In the data rows, 50 means zero.
Here is a table of points, one per row:
(37 55 59 36 56 22 31 53 44 50 44 86 66 44 51 45 34 72 50 53 12 44 75 39 49 63
 39 50 57 59 40 87 57 56 55 57 41 56 69 60 60 56 46 39 41 45 40 70 52 44 50 73
 43 50 77 51 37 25 61 18 31 61 64 42)
(46 58 63 57 45 75 52 83 64 48 43 41 38 58 62 69 56 55 97 61 43 14 69 41 20 63
 44 56 60 51 54 45 66 69 51 72 52 46 42 48 46 75 47 53 58 26 44 42 89 54 74 47
 30 62 52 52 59 46 57 73 52 43 21 47)
(57 35 78 66 57 49 79 31 68 42 43 31 64 37 58 80 66 52 18 55 43 23 52 70 20 43
 72 59 51 56 36 45 72 52 51 74 58 60 61 31 66 28 36 74 57 50 30 48 33 53 69 74
 37 48 37 58 70 34 54 31 68 56 51 47)
(50 38 71 65 50 64 65 76 75 43 41 31 45 55 21 55 69 52 59 57 56 50 50 50 30 62
 65 43 46 51 41 47 84 69 55 59 71 32 32 61 48 41 39 45 69 47 51 49 48 53 57 46
 65 59 63 54 50 61 55 68 22 61 39 38)
(65 22 51 46 18 19 44 35 54 59 38 41 74 41 51 56 50 42 40 17 53 39 48 59 58 58
 20 57 34 64 49 73 54 58 56 74 53 30 61 19 81 49 73 30 41 51 17 58 13 48 51 69
 71 42 45 52 37 56 31 52 73 59 36 61)
(36 48 26 42 59 55 66 51 45 65 51 46 50 48 55 47 52 31 49 65 66 58 52 54 49 58
 40 38 37 36 25 31 37 61 50 54 30 45 80 35 5 28 34 53 47 56 69 52 4 56 43 36
 69 55 43 52 49 59 52 34 74 49 65 55)
(38 46 37 77 44 52 67 31 55 36 20 71 47 23 33 51 65 34 46 38 70 66 14 39 65 56
 40 37 49 67 51 55 57 61 55 54 40 54 44 26 35 50 37 59 49 72 72 53 43 52 32 59
 53 58 64 53 41 76 46 54 59 69 60 36)
(86 38 36 60 41 52 54 65 39 58 60 34 15 55 99 33 18 60 55 52 42 27 17 47 69 44
 84 36 41 56 48 65 34 49 56 32 42 61 37 44 15 79 42 62 57 40 76 54 45 75 41 53
 50 46 44 49 78 75 76 45 37 70 37 80)
(30 73 57 46 59 35 27 10 51 35 33 59 72 49 61 46 43 39 43 67 53 45 37 64 59 40
 26 73 73 63 48 62 45 69 49 52 29 58 64 55 67 38 34 52 56 62 57 30 24 38 38 52
 38 66 31 91 36 30 19 55 67 58 61 14)
(57 12 50 44 8 45 58 64 54 49 63 27 51 53 31 25 85 39 49 48 49 52 20 59 25 60
 63 65 40 30 38 49 94 69 48 49 49 21 55 34 13 49 36 29 37 45 39 71 76 47 57 29
 53 62 64 81 57 77 70 35 47 59 55 72)
(51 57 47 56 55 54 35 39 37 60 60 77 65 45 65 33 52 30 54 48 59 49 54 43 79 9
 44 54 37 46 34 51 51 31 45 45 40 55 30 80 40 53 36 57 63 53 68 38 61 62 40 21
 38 51 61 26 68 52 60 71 51 62 45 66)
(60 78 52 72 56 61 67 29 43 40 68 60 45 50 55 49 44 59 33 59 75 59 74 59 53 31
 33 45 33 52 44 13 20 45 65 30 66 48 35 38 60 55 38 60 74 38 56 48 52 41 32 46
 44 39 46 41 37 46 41 67 42 48 53 54)
(38 48 53 34 70 84 52 49 43 54 47 63 44 60 38 48 43 76 34 43 62 58 73 46 56 56
 53 54 57 31 54 34 39 46 43 21 71 60 61 74 62 37 39 43 62 52 47 49 79 52 44 49
 48 36 59 31 22 31 18 46 66 32 62 19)
(67 64 55 46 56 38 32 60 43 42 44 38 36 38 66 51 42 49 59 54 20 52 13 44 63 50
 43 49 63 54 59 57 64 45 29 55 47 36 67 51 66 55 56 81 49 59 55 38 64 23 56 24
 41 49 61 48 75 48 70 47 51 70 63 67)
(48 59 43 54 44 56 30 39 48 55 52 48 40 50 40 55 64 48 69 42 53 44 44 79 53 53
 75 56 61 63 46 59 28 45 52 39 37 42 49 65 50 47 47 51 59 67 36 40 41 44 64 38
 52 51 27 25 42 46 31 58 42 51 54 49)
(42 57 36 25 50 35 55 51 51 36 60 34 25 54 66 63 71 60 60 57 61 62 35 34 62 49
 33 53 69 36 48 56 66 43 37 49 37 44 29 60 57 42 40 51 39 65 34 58 56 42 49 45
 61 60 53 50 58 42 49 71 47 57 53 28)
(49 49 41 37 52 38 54 45 56 45 39 58 40 47 37 43 49 45 60 69 46 40 43 45 61 38
 58 35 46 51 44 32 44 28 74 38 35 55 55 53 52 90 60 47 40 59 71 59 64 48 26 52
 58 53 44 64 56 49 47 58 68 49 56 53)
(46 50 29 41 59 60 58 34 58 46 59 43 51 31 3 31 60 46 52 51 58 61 49 38 49 44
 41 50 45 25 63 50 43 60 62 29 39 46 62 37 37 71 49 31 29 54 58 73 40 56 68 67
 52 60 51 59 37 74 43 56 46 69 77 72)
(36 35 62 20 56 35 31 25 36 25 48 55 66 58 55 41 38 60 56 31 50 55 57 28 69 41
 66 58 70 69 55 30 43 43 47 51 49 63 30 60 85 34 62 46 55 44 66 62 58 53 66 50
 45 45 56 47 47 34 41 35 48 60 40 40)
(47 34 57 71 54 26 54 70 48 72 57 55 74 45 70 42 35 58 22 47 65 65 67 66 64 62
 38 46 44 31 61 37 30 27 32 53 59 82 63 28 30 34 65 49 49 42 40 35 31 44 22 45
 53 39 54 35 67 51 70 67 50 53 62 56)
(48 57 64 61 67 88 65 60 40 71 80 16 59 42 41 62 55 59 40 53 63 72 72 68 68 40
 65 38 43 44 71 43 28 60 58 32 49 46 24 52 6 50 71 43 64 43 44 43 49 56 67 51
 82 63 47 41 53 35 34 50 21 20 70 40)
(26 46 51 55 78 71 65 40 54 55 59 57 58 55 41 67 69 47 57 56 41 46 71 32 24 52
 31 54 58 65 55 44 51 35 34 34 43 55 41 76 76 35 57 38 46 29 40 61 64 48 45 48
 70 46 59 45 7 49 39 54 34 42 58 16)
(44 55 46 57 54 59 41 70 38 59 66 64 56 69 73 29 9 68 36 50 24 47 33 58 60 89
 43 46 43 39 52 36 28 52 47 74 59 68 64 53 31 63 50 36 32 43 38 58 59 54 25 53
 32 64 64 49 77 31 38 28 40 47 35 73)
(54 42 76 52 29 45 32 66 43 40 47 57 44 71 59 32 66 39 41 70 42 61 35 51 56 54
 54 45 52 17 37 30 65 42 29 50 42 53 51 49 60 44 56 42 59 64 62 37 59 46 59 20
 43 54 56 34 58 73 59 47 69 38 34 71)
(58 63 61 89 50 37 63 99 59 64 59 56 55 47 53 58 25 53 46 42 33 40 67 60 70 74
 38 67 48 56 56 60 33 44 64 55 63 60 42 25 53 57 66 53 43 28 47 38 52 74 64 72
 57 51 45 56 57 23 54 47 53 24 32 47)
(52 38 33 70 49 46 64 36 51 59 45 51 48 89 59 70 31 36 38 45 68 33 24 52 35 52
 61 39 51 47 46 76 52 41 66 64 24 61 66 38 40 41 27 47 28 34 61 47 20 47 43 41
 32 52 39 73 59 62 68 68 62 32 73 63)
(55 36 47 1 30 58 49 39 55 25 45 42 37 48 31 74 46 44 53 32 11 56 36 60 25 50
 61 58 33 77 51 66 51 60 60 44 50 37 47 24 57 53 69 60 57 89 35 50 68 42 56 58
 40 33 42 62 43 43 58 49 41 32 33 49)
(65 64 33 70 57 38 68 30 61 36 16 55 35 39 0 70 68 56 60 72 71 45 74 32 47 65
 33 62 52 67 67 73 54 58 27 48 54 46 56 46 48 59 59 62 61 52 49 59 38 41 50 50
 49 69 35 72 37 67 49 49 45 56 24 18)
(55 59 54 11 52 70 27 43 24 50 50 59 55 50 76 40 32 27 59 44 64 43 44 48 61 38
 46 30 64 51 41 64 23 37 36 43 56 58 36 75 67 42 48 47 45 51 36 39 42 42 28 47
 41 51 35 18 51 27 61 29 50 34 69 78)
(53 54 32 45 44 41 41 59 45 57 57 18 41 45 33 62 62 52 64 32 49 67 68 67 42 52
 58 61 50 44 71 44 61 59 49 58 55 46 41 67 42 45 55 49 45 36 71 72 38 68 71 58
 45 40 43 43 55 74 46 45 42 36 57 54)
(53 59 48 32 51 52 53 58 67 33 45 44 38 59 44 51 60 38 64 53 39 84 60 50 17 50
 79 59 57 52 54 66 80 60 60 58 58 32 45 74 51 66 70 78 52 35 18 39 72 44 57 52
 48 28 52 55 52 45 50 63 40 47 28 60)
(53 68 25 24 79 69 44 50 55 58 80 58 44 49 44 33 54 40 63 54 61 54 82 38 66 57
 41 29 58 36 43 43 41 45 44 60 59 53 50 58 51 42 40 41 55 66 62 40 58 43 59 45
 37 59 50 57 28 68 32 29 45 51 70 51)
(42 63 56 41 50 61 36 24 38 57 23 72 50 57 51 40 61 77 58 32 56 33 51 33 30 15
 68 51 50 60 65 39 69 32 67 34 54 50 35 62 84 53 45 52 42 28 62 45 62 64 40 54
 54 43 47 38 41 42 47 52 61 48 34 16)
(55 42 71 97 23 8 42 71 57 75 59 54 73 42 72 48 27 56 16 52 41 57 39 48 44 30
 47 45 29 54 52 36 36 49 48 58 89 41 76 42 62 40 67 40 40 75 51 43 46 47 56 75
 69 21 55 39 60 47 75 47 54 55 28 67)
There is one direction along which these points spread out most. Take the direction at right angles to it along which they spread out most. Go by this last direction. How far along it is each point below, from 0 to 99? The average is 50, and the first point in the table lies past the average. One standard deviation of the points above along it is 16.
(57 12 50 44 8 45 58 64 54 49 63 27 51 53 31 25 85 39 49 48 49 52 20 59 25 60
 63 65 40 30 38 49 94 69 48 49 49 21 55 34 13 49 36 29 37 45 39 71 76 47 57 29
 53 62 64 81 57 77 70 35 47 59 55 72) 10
(57 35 78 66 57 49 79 31 68 42 43 31 64 37 58 80 66 52 18 55 43 23 52 70 20 43
 72 59 51 56 36 45 72 52 51 74 58 60 61 31 66 28 36 74 57 50 30 48 33 53 69 74
 37 48 37 58 70 34 54 31 68 56 51 47) 33
(44 55 46 57 54 59 41 70 38 59 66 64 56 69 73 29 9 68 36 50 24 47 33 58 60 89
 43 46 43 39 52 36 28 52 47 74 59 68 64 53 31 63 50 36 32 43 38 58 59 54 25 53
 32 64 64 49 77 31 38 28 40 47 35 73) 69
(52 38 33 70 49 46 64 36 51 59 45 51 48 89 59 70 31 36 38 45 68 33 24 52 35 52
 61 39 51 47 46 76 52 41 66 64 24 61 66 38 40 41 27 47 28 34 61 47 20 47 43 41
 32 52 39 73 59 62 68 68 62 32 73 63) 47
(26 46 51 55 78 71 65 40 54 55 59 57 58 55 41 67 69 47 57 56 41 46 71 32 24 52
 31 54 58 65 55 44 51 35 34 34 43 55 41 76 76 35 57 38 46 29 40 61 64 48 45 48
 70 46 59 45 7 49 39 54 34 42 58 16) 54
(48 57 64 61 67 88 65 60 40 71 80 16 59 42 41 62 55 59 40 53 63 72 72 68 68 40
 65 38 43 44 71 43 28 60 58 32 49 46 24 52 6 50 71 43 64 43 44 43 49 56 67 51
 82 63 47 41 53 35 34 50 21 20 70 40) 59
(53 68 25 24 79 69 44 50 55 58 80 58 44 49 44 33 54 40 63 54 61 54 82 38 66 57
 41 29 58 36 43 43 41 45 44 60 59 53 50 58 51 42 40 41 55 66 62 40 58 43 59 45
 37 59 50 57 28 68 32 29 45 51 70 51) 64
(46 50 29 41 59 60 58 34 58 46 59 43 51 31 3 31 60 46 52 51 58 61 49 38 49 44
 41 50 45 25 63 50 43 60 62 29 39 46 62 37 37 71 49 31 29 54 58 73 40 56 68 67
 52 60 51 59 37 74 43 56 46 69 77 72) 41
(58 63 61 89 50 37 63 99 59 64 59 56 55 47 53 58 25 53 46 42 33 40 67 60 70 74
 38 67 48 56 56 60 33 44 64 55 63 60 42 25 53 57 66 53 43 28 47 38 52 74 64 72
 57 51 45 56 57 23 54 47 53 24 32 47) 55
(51 57 47 56 55 54 35 39 37 60 60 77 65 45 65 33 52 30 54 48 59 49 54 43 79 9
 44 54 37 46 34 51 51 31 45 45 40 55 30 80 40 53 36 57 63 53 68 38 61 62 40 21
 38 51 61 26 68 52 60 71 51 62 45 66) 72
(55 36 47 1 30 58 49 39 55 25 45 42 37 48 31 74 46 44 53 32 11 56 36 60 25 50
 61 58 33 77 51 66 51 60 60 44 50 37 47 24 57 53 69 60 57 89 35 50 68 42 56 58
 40 33 42 62 43 43 58 49 41 32 33 49) 27
(42 63 56 41 50 61 36 24 38 57 23 72 50 57 51 40 61 77 58 32 56 33 51 33 30 15
 68 51 50 60 65 39 69 32 67 34 54 50 35 62 84 53 45 52 42 28 62 45 62 64 40 54
 54 43 47 38 41 42 47 52 61 48 34 16) 57
(50 38 71 65 50 64 65 76 75 43 41 31 45 55 21 55 69 52 59 57 56 50 50 50 30 62
 65 43 46 51 41 47 84 69 55 59 71 32 32 61 48 41 39 45 69 47 51 49 48 53 57 46
 65 59 63 54 50 61 55 68 22 61 39 38) 23
